The same turns and mirrors carry the whole set onto itself, and each row onto the other rows of its family. Which rows share a family with each named row? Give them in list order.
These 32 rows form 4 families of 8 rows each.
k_934: [-15,40,9,21,-4,-9,-3,-8,-42,1,25,-8]
k_497: [-6,46,-21,26,-15,4,17,-19,-21,-4,16,15]
k_120: [16,-7,3,40,11,-26,21,3,-4,-13,27,-5]
k_929: [-21,-10,6,20,-17,-29,27,-7,-14,-8,14,-9]
k_207: [-31,-14,-3,18,-13,-27,18,-21,-9,-5,-3,1]
k_350: [-18,-10,-20,3,-17,-13,12,-15,-12,22,3,23]
k_904: [-8,-4,9,57,3,14,4,-14,-52,6,1,11]
k_894: [6,21,-25,60,-2,14,11,-12,-26,2,2,26]
k_291: [-5,2,6,55,7,7,2,-11,-55,7,-1,27]
k_20: [-11,21,-21,49,3,8,26,-32,-18,-12,-6,24]
k_241: [-3,41,-28,26,-10,-1,23,-29,-20,-6,17,6]
k_952: [31,-3,-5,21,26,-21,0,-6,-19,16,15,10]
k_360: [-9,42,-11,24,0,0,9,-35,-15,-12,26,-7]
k_903: [4,15,-18,52,6,13,31,-30,-26,-7,-3,20]
k_41: [-11,-18,-6,5,11,-15,6,-15,-22,23,-8,26]
k_860: [19,4,-8,15,24,-15,0,3,-5,21,17,24]
k_665: [-4,44,-10,15,5,5,19,-34,-19,-4,17,2]
k_580: [-22,-8,-11,5,-9,-13,-1,-7,-10,23,6,29]
k_226: [18,-5,-14,22,21,-8,0,-2,-8,32,8,20]
k_133: [-16,26,17,21,3,5,-10,-20,-45,8,23,-8]
k_873: [13,-6,11,40,21,-25,15,5,-8,-1,20,-13]
k_50: [-26,-21,0,30,-21,-23,19,-9,-11,-10,16,3]
k_448: [-13,9,11,57,9,3,-9,1,-50,10,3,7]
k_504: [-7,14,8,64,3,6,-9,3,-42,3,10,5]
k_828: [-23,38,10,31,-10,-3,-3,-4,-37,-4,23,-4]
k_467: [11,-13,-2,23,12,-27,19,-20,-8,-11,24,-18]
k_687: [-3,24,15,29,2,-1,-15,-16,-51,6,31,-3]
k_867: [-25,-23,-9,19,-5,-21,22,-26,-7,-6,-1,1]
k_537: [24,-7,1,10,26,-21,4,-8,-21,16,16,6]
k_121: [-1,11,-27,62,2,12,15,-18,-27,2,-4,21]
k_451: [6,-12,3,37,8,-30,14,-14,-7,-12,21,-20]
k_302: [-7,-7,-12,3,3,-18,5,-14,-21,25,-7,33]

Same family as k_504: k_497, k_894, k_41, k_828, k_467, k_867, k_537
Same family as k_50: k_120, k_904, k_903, k_860, k_665, k_580, k_133
Same family as k_302: k_934, k_207, k_241, k_952, k_448, k_121, k_451

The same turns and mirrors carry the whole set onto itself, and each row onto the other rows of its family. Which rows share a family with each named row? Give them in list order.
These 36 rows form 9 families of 4 rows each.
k_845: [-4,-18,-23,-7,-12,-19,-23,-2,-17,-1,9]
k_625: [4,-39,26,28,-39,7,-7,6,24,-14,-16]
k_436: [-16,-18,36,22,-25,6,-12,22,27,-16,-18]
k_167: [1,-20,-11,-11,-5,-13,-24,-7,-23,5,3]
k_188: [1,-5,2,17,6,-6,-31,11,12,-31,14]
k_285: [4,-37,7,12,-44,-8,-14,-11,7,22,-20]
k_902: [-18,-8,-1,-26,-11,-15,-7,-8,-15,-7,3]
k_660: [2,-20,13,-7,10,-12,-8,17,15,-31,16]
k_363: [-5,-16,27,30,-43,-2,-9,4,29,-22,-5]
k_189: [-1,-25,36,23,-11,-2,3,3,34,-20,-11]
k_151: [-4,-10,13,14,1,-7,-6,14,20,-29,29]
k_569: [1,-38,1,4,-48,-12,-3,-1,1,15,-23]
k_805: [-7,-18,12,7,9,-2,-14,6,38,-32,9]
k_646: [-14,-20,2,20,-48,-2,-19,-15,6,15,-23]
k_516: [-12,-37,9,-4,-45,-10,1,-3,8,15,-23]
k_155: [-3,-14,-6,-21,-4,-21,-31,-10,-10,1,-14]
k_834: [-10,-30,11,7,-37,10,-26,1,-13,15,-23]
k_664: [-15,-3,-10,-16,1,-22,-21,-2,-5,0,10]
k_218: [-1,-11,5,8,0,-24,-2,0,33,-29,18]
k_854: [-3,-23,4,7,-45,-13,-14,-3,-19,16,-14]
k_668: [-12,-18,23,39,-33,8,-11,2,34,-5,-11]
k_689: [4,-23,-25,-10,-16,-21,-16,-14,-6,0,10]
k_961: [-14,-5,16,4,11,-6,-13,7,11,-31,20]
k_533: [-13,-5,6,7,4,-5,-26,13,18,-34,15]
k_863: [1,-44,17,21,-43,-9,-7,-5,3,17,-11]
k_195: [0,-20,3,7,-41,-14,-21,0,6,26,-27]
k_652: [-12,-22,9,4,2,-1,-9,8,14,-43,21]
k_791: [7,-33,18,39,-27,1,-23,10,34,-7,-6]
k_684: [-8,3,11,-2,14,-1,-19,-5,13,-23,12]
k_470: [-6,-15,-7,-5,-16,-10,-27,-14,-19,15,11]
k_575: [-7,-25,-16,-18,6,-12,-20,3,-10,4,-3]
k_650: [-10,-22,34,26,-27,0,-3,3,40,-15,-6]
k_351: [-8,-23,30,20,-31,4,-8,12,38,-20,-18]
k_676: [-7,-32,6,0,-35,-7,-24,-14,-1,17,-32]
k_800: [3,-23,-3,-24,-2,-20,-16,-5,-16,-7,7]
k_18: [-7,-26,21,34,-34,5,2,16,29,-15,6]

Same family as k_285: k_167, k_961, k_650
Same family as k_625: k_805, k_664, k_854
Same family as k_689: k_436, k_188, k_516
Same family as k_646: k_660, k_155, k_18
Same family as k_351: k_845, k_569, k_533
Same family as k_218: k_902, k_834, k_791

The same turns and mirrors carry the whole set onto itself, and each row onto the other rows of its family. Which rows share a family with each named row? Give them in list order.
These 15 rows form 5 families of 3 rows each.
k_271: [-18,10,-1,-25,-8,4,-16,-11,-30,-9,-12,33,-31,1,-12,18,3,-13]
k_267: [-16,9,16,-9,0,-17,-21,1,-35,-8,-11,42,-29,-9,29,21,-8,-13]
k_235: [6,21,-10,-31,-26,-6,21,-28,4,-10,4,-1,13,-6,12,11,-3,-8]
k_333: [21,19,-10,-12,-37,13,0,-26,-11,-3,1,9,21,-4,17,14,-11,-12]
k_761: [11,-15,-10,-10,14,-24,-26,17,-32,4,23,23,15,16,3,-15,18,-16]
k_591: [23,3,-21,-35,-35,-8,18,-17,-6,-11,0,18,11,13,17,-16,-11,-17]
k_542: [4,-15,-14,16,6,-21,-11,20,-23,30,-9,4,5,5,21,-12,18,-7]
k_827: [-7,1,25,-22,14,-19,-14,-2,-29,-6,-17,34,-19,-2,-1,30,7,-21]
k_594: [-15,-12,17,-20,11,-17,-34,-16,-14,2,-28,39,-13,-3,1,11,-9,-12]
k_346: [9,-12,-9,7,-3,-47,-8,11,-20,7,19,-1,8,24,17,-13,10,-19]
k_383: [21,-23,-29,2,-1,-31,-11,22,-8,12,20,10,-8,21,18,-1,3,-5]
k_198: [6,3,-16,8,10,-27,-16,8,-19,26,6,2,10,24,28,-20,18,-2]
k_694: [16,18,-20,-39,-15,0,0,-19,8,-16,-7,6,13,8,38,16,-4,-15]
k_258: [-7,-7,8,-19,-4,-17,-22,-14,-39,-13,-16,29,-23,-26,25,26,-12,-2]
k_296: [25,0,-19,-21,-14,7,-3,-28,9,-19,-7,-9,10,6,34,10,5,-17]

Same family as k_296: k_542, k_258
Same family as k_591: k_271, k_761
Same family as k_198: k_267, k_694
Same family as k_333: k_594, k_383

The same turns and mirrors carry the whole set onto itself, and each row onto the other rows of its family. Which rows share a family with each named row? Give them in list order.
These 30 rows form 5 families of 6 rows each.
k_656: [-17,-24,2,12,3,7,14,7,-9,-11,-26,11,-6,-10,-11,-2,-7,2,19,-6,5,5,15,-27,4,-7,8,-36,-8,11,-1,-29,-4,-36]
k_312: [12,-5,0,-12,-2,-4,-27,-15,1,-15,-11,19,5,18,31,-4,11,-26,-22,-4,-24,17,-16,21,12,23,-21,-8,23,-4,-10,16,0,36]
k_248: [-10,-7,-9,-5,0,7,-27,14,4,-20,-22,6,-10,32,22,-15,-1,-25,-15,-12,-5,13,20,5,-1,11,-4,-32,25,27,26,-46,2,4]
k_932: [-13,-15,9,-3,5,-28,2,12,13,-15,-2,15,8,-10,-13,-29,19,5,-8,-8,-15,-4,48,2,1,10,-22,-1,18,7,-3,-25,-3,15]
k_601: [0,6,-12,-10,-30,-4,-29,10,15,-5,-23,4,-15,28,23,-31,17,-18,-2,-1,-19,21,34,14,2,-6,-6,-17,5,15,21,-38,2,3]
k_918: [-15,3,-12,13,-12,-11,-24,29,4,-10,-14,5,-9,9,16,-12,-9,-16,-3,11,-3,20,12,6,-18,-2,12,-17,-4,29,35,-45,14,6]
k_627: [13,8,18,-5,-12,26,6,-6,12,-16,-16,-2,2,13,23,13,-2,-31,-23,4,-26,8,-33,16,4,2,8,-41,3,-8,-11,11,22,-9]
k_367: [4,7,-17,-4,7,-6,-22,-24,-17,-14,-8,12,-4,26,23,17,-4,-32,-10,-15,3,21,-10,15,1,16,-15,-5,25,21,-10,10,4,36]
k_130: [2,9,-2,2,-14,-16,-7,22,-6,-4,-2,17,6,-8,-13,-21,31,4,11,-5,-12,-10,50,3,11,1,-40,4,0,11,2,-16,6,1]
k_551: [2,26,9,1,36,-10,14,-13,4,-2,-21,6,-12,3,2,38,-6,8,8,1,-11,31,4,7,8,-12,12,-3,-2,-7,-15,12,17,19]
k_118: [7,18,5,7,22,-6,32,-14,-4,-10,-10,1,1,-9,-14,36,-3,-9,3,-11,14,-7,6,1,2,-10,-5,-13,4,4,-27,14,12,-3]
k_169: [-11,19,5,-4,36,-17,2,23,0,-13,-10,23,5,-13,-16,-6,20,19,5,7,-8,1,33,-6,18,7,-23,8,16,13,1,-15,20,13]
k_507: [9,26,21,-12,7,-11,15,-13,-27,-13,-5,4,-3,-28,8,33,-8,4,8,-22,-22,15,1,7,2,-19,10,-10,-16,-11,-23,9,0,-5]
k_784: [-12,-9,3,4,-27,0,11,-3,-9,-3,-22,17,-11,-13,-8,-12,15,10,28,8,-10,6,15,-14,17,-11,-1,-18,-25,1,-8,-12,14,-41]
k_819: [-18,3,15,-17,-4,4,4,12,-33,-23,-12,15,1,-38,2,-11,1,17,13,-9,-27,10,10,-18,16,-10,8,-23,-13,10,-5,-28,2,-39]
k_40: [18,16,-8,-17,-6,-4,-40,-2,-29,-16,-16,18,13,-8,45,1,7,-19,-16,-17,-16,17,-14,23,1,3,-21,1,8,3,-8,6,-5,32]
k_584: [-11,1,-8,-15,-15,-2,-36,5,-12,-21,-26,14,0,-4,49,-31,0,-9,-14,-10,-13,25,17,15,-10,-9,2,-8,4,23,19,-42,2,7]
k_173: [16,29,3,-1,-1,18,-20,37,-3,-14,-20,-1,-3,13,17,19,1,-31,-15,14,-14,9,-38,8,8,7,1,-36,2,3,16,-9,23,-4]
k_299: [2,-3,25,3,7,-10,33,-26,5,-10,-7,10,-1,-15,-6,21,1,3,4,-3,-13,7,-2,5,8,-4,6,-17,-7,-18,-30,22,11,-4]
k_836: [14,23,17,7,-9,-8,28,-22,-8,0,-3,8,-12,-2,1,34,8,-2,12,-5,-13,4,16,17,9,-10,2,-7,-18,-10,-18,17,31,-8]
k_311: [-3,4,-17,-3,21,-8,-38,-1,-10,-4,-27,27,1,9,20,0,10,-3,3,6,-11,34,-8,5,13,14,-22,10,11,10,-5,10,1,42]
k_559: [-10,14,8,-12,6,-24,-10,17,-23,-23,6,15,10,-33,7,-20,13,11,-6,-19,-14,-7,44,9,-1,-3,-16,5,8,20,4,-31,7,6]
k_962: [-13,-18,-5,2,-26,1,-28,8,12,-14,-13,6,2,18,23,-38,0,-22,-19,-2,-23,19,15,14,-11,11,-7,-22,13,23,16,-31,-3,15]
k_691: [17,10,-13,-4,-22,-6,-38,-14,-18,-1,-9,16,-7,28,26,5,15,-21,3,-9,-27,26,0,23,10,13,-24,-1,5,5,-2,12,2,29]
k_25: [20,32,17,-28,0,23,-10,7,-11,-19,-31,-2,-2,-7,41,18,-1,-19,-17,-11,-24,17,-26,14,11,-14,6,-33,-5,-11,-6,-5,10,-14]
k_978: [-12,-2,-13,0,12,-18,-8,15,-15,-14,0,13,9,-4,-23,-11,12,-3,7,-15,1,-7,36,-11,5,11,-32,-2,24,28,-6,-18,-14,15]
k_406: [-18,-18,16,9,-16,7,22,13,0,-16,-7,8,7,-26,-20,-17,4,4,6,3,-22,-5,10,-18,5,0,-1,-31,-11,6,-11,-14,3,-32]
k_254: [8,1,4,-5,10,33,-2,-1,-13,-17,-35,11,-6,16,25,24,2,-30,-9,0,2,6,-36,-1,20,7,2,-46,10,3,-5,0,22,-22]
k_578: [-19,-3,0,15,-11,0,-1,24,-23,-11,-12,13,-5,-16,-16,9,-9,0,22,16,-16,15,-20,-23,9,1,11,-30,-19,13,6,-17,12,-29]
k_479: [18,25,10,-17,-18,21,-9,-2,-5,-11,-20,7,-11,23,26,12,21,-24,-6,5,-26,11,-22,15,29,4,-3,-34,1,-7,-4,4,30,-20]

Same family as k_254: k_656, k_248, k_367, k_118, k_978
Same family as k_479: k_601, k_130, k_784, k_836, k_691
Same family as k_173: k_918, k_551, k_169, k_311, k_578

